Each row has a name. Each question is about the rows just above it. Places in a row count from 0.

sot: -.05  .04  .02 -.03  .04 -.08  .01 -.05  .00  .07  .00  .01 -.05 -.03  .01 -.01  .02  .07  .07 -.07 -.01  .14 -.01  .02 -.03  .07 -.02 -.04  .07  .08  .04  .04 -.26  .04  .02  .03 -.07  .03  .00 -.01  .02 -.07
geza:  .03  .16 -.13 -.21 -.10  .05 -.05  .00  .00  .04  .02 -.09  .10  .12 -.26 -.02 -.04  .04 -.18 -.08  .11 -.12  .02  .03 -.21 -.03  .01  .12  .07  .18  .00 -.08  .83 -.23 -.08 -.02 -.11  .10  .02  .17 -.01  .13
kide:  .02 -.07 -.01  .01  .04  .01 -.04  .02  .00 -.06 -.01 -.02 -.03  .02  .04  .04  .00 -.02 -.04  .03 -.02 -.15  .04 -.01  .01 -.01 -.04  .00  .01 -.02 -.01 -.02  .22  .06 -.06  .02  .03  .02 -.02  .03 -.03  .01
maduf: -.01  .04  .03  .02  .03 -.04  .02  .03  .00  .06  .03  .03  .02 -.04 -.03  .02  .03  .02  .06  .01 -.01 -.02 -.01  .01  .02  .05  .01  .01  .02  .01  .04  .01 -.21  .05  .00  .00 -.04  .06  .04  .00  .05 -.05
kugi:  .06  .01  .05  .01  .04 -.01  .02 -.01  .00  .00 -.04  .03  .02 -.05 -.04 -.05  .00  .02  .07 -.04  .03 -.23 -.01  .02  .01  .05  .02  .02  .02  .00 -.07 -.01 -.26  .02  .01  .01 -.01  .00  .10 -.02 -.02 -.05
Leloz:  .00  .00 -.02  .00 -.02  .01 -.02 -.03  .00  .02  .00 -.01  .00  .00 -.01 -.03  .02 -.03 -.05  .02 -.02 -.04  .00 -.01  .00 -.03  .00 -.01  .02  .01  .00 -.01  .26 -.03 -.03 -.02  .03 -.04 -.01 -.03 -.01  .01
subi: -.06 -.13  .07 -.09  .04  .09  .02 -.04  .00  .04  .11 -.08  .22  .09  .08  .03 -.12 -.04 -.11  .13  .00  .04  .02  .04 -.09 -.15  .04 -.10  .03 -.01  .22 -.10  .53  .01  .07  .12 -.02  .02 -.11 -.05 -.28  .02
Lorev: -.01 -.04  .01 -.03  .00  .06  .04 -.03  .00 -.01 -.01  .00  .02 -.01  .03  .10  .02  .00 -.02  .00 -.04  .06  .00 -.02 -.03 -.02  .00 -.02 -.01 -.01  .07 -.04  .14 -.01  .00 -.05  .06  .00 -.05  .00  .00  .04
sugu: -.01 -.12  .05 -.02  .14  .13 -.02 -.14  .00 -.16 -.04 -.10 -.03 -.02  .08 -.01  .04  .04 -.04 -.07  .10  .04  .06  .10 -.02 -.09 -.04 -.08  .10  .13  .07  .11  .21  .07 -.12 -.01  .00  .02 -.21  .01  .05  .11
zegi:  .04  .05  .00 -.05 -.02  .01  .04  .05  .00  .02 -.03 -.01  .03  .06 -.01  .04 -.09  .01  .05 -.04  .00  .08  .01  .05 -.05 -.07  .08 -.02 -.04 -.03  .02  .01 -.17  .00 -.05 -.04  .06 -.01 -.06  .02 -.06  .00
kofek:  .02 -.02 -.04 -.04 -.01  .06 -.03  .01  .00 -.09  .02 -.03  .04  .03  .01  .06 -.04  .00 -.05 -.01  .00  .12  .03  .00 -.04 -.05 -.01  .04  .00  .01 -.02  .00  .27 -.03  .01 -.03  .01 -.02 -.01  .01 -.03  .02
Changed Leloz:  .00  .00 -.02  .00 -.02  .01 -.02 -.03  .00  .02  .00 -.01  .00  .00 -.01 -.03  .02 -.03 -.05  .02 -.02 -.04  .00 -.01  .00 -.03  .00 -.01  .02  .01  .00 -.01  .26 -.03 -.03 -.02  .03 -.03 -.01 -.03 -.01  .01. Place and old value:
37, -.04
Where does  .04  .05  .00 -.05 -.02  .01  .04  .05  .00  .02 -.03 -.01  .03  .06 -.01  .04 -.09  .01  .04 -.04  .00  .08  .01  .05 -.05 -.07  .08 -.02 -.04 -.03  .02  .01 -.17  .00 -.05 -.04  .06 -.01 -.06  .02 -.06  .00 differ from zegi, and what was there?
18, .05
Where does -.05  .04  .02 -.03  .04 -.08  .01 -.05  .00  .07  .00  .01 -.05 -.03  .01 -.01  .02  .07  .07 -.07 -.01  .14 -.01  .02 -.03  .07 -.02 -.04  .07  .08  .04  .04 -.26  .04  .02  .03 -.07  .04  .00 -.01  .02 -.07 differ from sot, and what was there?
37, .03
Changed zegi:  .04  .05  .00 -.05 -.02  .01  .04  .05  .00  .02 -.02 -.01  .03  .06 -.01  .04 -.09  .01  .05 -.04  .00  .08  .01  .05 -.05 -.07  .08 -.02 -.04 -.03  .02  .01 -.17  .00 -.05 -.04  .06 -.01 -.06  .02 -.06  .00. Place and old value:
10, -.03

pitu: -.27 -.05  .07  .48  .48 -.20  .15 -.06  .31 -.35 -.16 -.10  .02  .40  .38  .10  .34
goz: -.41 -.12 -.14  .01 -.64  .16 -.10  .38 -.27 -.15 -.06 -.18  .34  .31  .18  .02 -.08
Tugem: -.41 -.12 -.14  .01 -.64  .16 -.10  .38 -.27 -.15 -.06 -.18 -.20  .31  .18  .02 -.08
susol: -.41 -.12 -.14  .01 -.64  .16 -.10  .38 -.27 -.15 -.06 -.18  .34  .31  .18 -.16 -.42
Where does -.27 -.05  .07  .48  .48 -.20  .15 -.05  .31 -.35 -.16 -.10  .02  .40  .38  .10  .34 differ from pitu, and what was there?
7, -.06
One entry of pitu was changed: -.27 -.05  .07  .48  .48 -.20  .16 -.06  .31 -.35 -.16 -.10  .02  .40  .38  .10  .34. Where, and from what?
6, .15
One entry of goz was changed: -.41 -.12 -.14  .01 -.64  .16 -.10  .38 -.27 -.15 -.06 -.17  .34  .31  .18  .02 -.08. Where, and from what?
11, -.18
One entry of susol was changed: -.41 -.12 -.14  .01 -.64  .16 -.10  .38 -.27 -.15 -.06 -.18  .33  .31  .18 -.16 -.42. Where, and from what?
12, .34

